Look-ups in named tables: a row name and a column name give one cell, copied from the table.

dato:
,zemubo,tarora,derok,lenu,sivirem,verem,kugiv,zim,mimol
desokob,-430,-100,-253,-690,-145,-709,-590,-698,-701
lan,-273,-44,118,-463,-57,-501,-438,-660,-444
ropek,-430,-99,-465,-850,-106,-698,-627,-434,-742
dof,-270,-388,643,-255,-491,-232,-353,-877,-275
rep,-286,3,-697,-985,17,-903,-728,-391,-911

ropek, tarora: -99
rep, zemubo: -286
rep, verem: -903
dof, verem: -232
lan, tarora: -44
ropek, derok: -465
lan, derok: 118
rep, derok: -697
desokob, derok: -253
ropek, sivirem: -106
desokob, tarora: -100
lan, lenu: -463

Table sinanop
	tuse	kugi	pulep	riza
tolole	98	120	93	132
zesozun	109	139	101	142
mefezos	139	192	143	155
namito	27	41	22	84
zogos	182	134	187	72
gir	145	160	136	142
mot	158	108	172	76
libudug	140	101	142	91
sal	30	57	42	108

zogos, pulep: 187
zesozun, tuse: 109
mot, tuse: 158
gir, kugi: 160
gir, riza: 142
zesozun, pulep: 101
sal, pulep: 42
zesozun, kugi: 139
gir, tuse: 145
zogos, kugi: 134

rof
       bidato   vudo    zuz  lovubu   zusi    fos  gelut    num
mik     0.618  0.563  0.943   0.548  0.408  0.424  0.537  0.563
pivi    0.474  0.490  0.694   0.619  0.353  0.529  0.619  0.407
dosu    0.239  0.709  0.566   0.447  0.910  0.644  0.684  0.642
zike    0.891  0.609  0.433   0.661  0.564  0.791  0.552  0.749
sezab   0.815  0.435  0.631   0.756  0.265  0.449  0.540  0.761
latab   0.662  0.437  0.741   0.616  0.290  0.405  0.612  0.657

gelut of zike = 0.552
gelut of latab = 0.612
gelut of sezab = 0.540
zusi of dosu = 0.910
num of zike = 0.749
zuz of zike = 0.433
num of dosu = 0.642
lovubu of latab = 0.616
zusi of pivi = 0.353
num of mik = 0.563
vudo of latab = 0.437
lovubu of pivi = 0.619
lovubu of sezab = 0.756
zusi of latab = 0.290
zuz of sezab = 0.631

Table voduv
|  | tak | maral | nud | lizufip | bef | viveda | bezakot | zof | mib | mezano |
|---|---|---|---|---|---|---|---|---|---|---|
| pumi | 8682 | 8346 | 3166 | 9005 | 7564 | 6388 | 6213 | 3969 | 1283 | 6745 |
| peburor | 2110 | 1902 | 6469 | 1898 | 5869 | 4194 | 1876 | 1761 | 1071 | 934 |
| butapu | 8316 | 7288 | 4858 | 8560 | 4923 | 1482 | 2665 | 604 | 1024 | 4489 |
| dulumem | 5953 | 415 | 1767 | 3525 | 5427 | 3414 | 7024 | 8769 | 8993 | 2631 |

peburor, nud: 6469
butapu, maral: 7288
dulumem, nud: 1767
dulumem, bezakot: 7024
butapu, mib: 1024
dulumem, zof: 8769
dulumem, viveda: 3414
butapu, nud: 4858
butapu, bef: 4923
pumi, maral: 8346
Row with the largest nud: peburor

muniv:
	gik	lorete	zufeba	fam	garof
tusa	17	77	35	47	45
nok	46	60	58	47	39
silatab	64	29	53	57	43
zir	44	61	49	59	52
gab	72	72	54	49	46
ner	48	95	44	38	44
nas	64	34	44	42	49
tufet	65	56	49	47	44
didesub	66	27	44	56	52
dip	26	41	48	48	47
sigozi	61	58	58	48	44
lovafi	56	70	45	42	38
mizopu	35	15	50	50	57
kif	51	68	52	44	44

What is the garof of nok in muniv?
39
What is the garof of tufet in muniv?
44
What is the fam of didesub in muniv?
56
What is the fam of dip in muniv?
48
What is the garof of gab in muniv?
46
What is the fam of zir in muniv?
59
What is the garof of didesub in muniv?
52
What is the fam of silatab in muniv?
57
What is the lorete of nok in muniv?
60
What is the lorete of lovafi in muniv?
70
What is the lorete of mizopu in muniv?
15
What is the garof of dip in muniv?
47
What is the gik of lovafi in muniv?
56
What is the lorete of dip in muniv?
41

Table zof
,zapin,ker,sili
sifoge,187,178,167
zuteg,206,93,209
burok,219,48,159
momi,161,190,192
fur,99,158,156
mitevir,228,118,214
sedi,201,95,151
lokized,114,182,165
fudukeg,102,72,74

What is the sili of sedi in zof?
151
What is the sili of fur in zof?
156
What is the zapin of fur in zof?
99
What is the sili of lokized in zof?
165
What is the zapin of zuteg in zof?
206
What is the ker of fur in zof?
158
What is the ker of sedi in zof?
95
What is the zapin of fudukeg in zof?
102
What is the zapin of sifoge in zof?
187
What is the zapin of lokized in zof?
114
What is the sili of momi in zof?
192
What is the ker of lokized in zof?
182
What is the ker of momi in zof?
190
What is the sili of mitevir in zof?
214
What is the sili of fudukeg in zof?
74
Which row has the largest sili? mitevir

Table zef
|  | kelonob | dedaso | gak | zare |
|---|---|---|---|---|
| ran | 160 | 309 | 474 | 145 |
| neru | 807 | 466 | 511 | 814 |
| kopavu | 749 | 773 | 518 | 170 |

What is the dedaso of ran in zef?
309
What is the dedaso of kopavu in zef?
773
What is the zare of kopavu in zef?
170
What is the gak of kopavu in zef?
518
What is the gak of ran in zef?
474
What is the gak of neru in zef?
511
What is the dedaso of neru in zef?
466
What is the kelonob of kopavu in zef?
749
What is the zare of ran in zef?
145
What is the zare of neru in zef?
814
What is the kelonob of ran in zef?
160
What is the kelonob of neru in zef?
807

Table ziture
,gibo,gike,pov,bis,vifenun,nem,fufemab
takol,1.4,-2.8,-2.7,3.5,1.4,3.8,-1.9
tor,-0.1,3.2,7.6,-0.3,2.0,0.7,0.5
dafo,-2.7,3.6,2.8,0.0,-3.1,3.4,-3.4
dozufer,4.7,-5.9,-0.1,0.7,3.7,8.7,-1.8
bofi,-2.8,5.8,4.2,4.1,2.0,-7.5,2.6
dizo,4.6,-0.2,-4.4,1.9,2.6,0.6,5.4
riguk,2.9,0.3,-2.7,-2.4,-3.9,9.2,-1.6
mer,0.0,7.7,2.6,-0.1,-1.4,-3.9,5.6
dimetal,2.2,-1.2,2.6,4.1,6.0,-3.1,4.2

What is the vifenun of bofi in ziture? 2.0
What is the vifenun of riguk in ziture? -3.9
What is the gibo of takol in ziture? 1.4
What is the gibo of dimetal in ziture? 2.2
What is the gike of bofi in ziture? 5.8
What is the gike of takol in ziture? -2.8
What is the pov of tor in ziture? 7.6
What is the fufemab of mer in ziture? 5.6
What is the gibo of dozufer in ziture? 4.7
What is the fufemab of tor in ziture? 0.5
What is the nem of dizo in ziture? 0.6
What is the fufemab of takol in ziture? -1.9
What is the vifenun of tor in ziture? 2.0

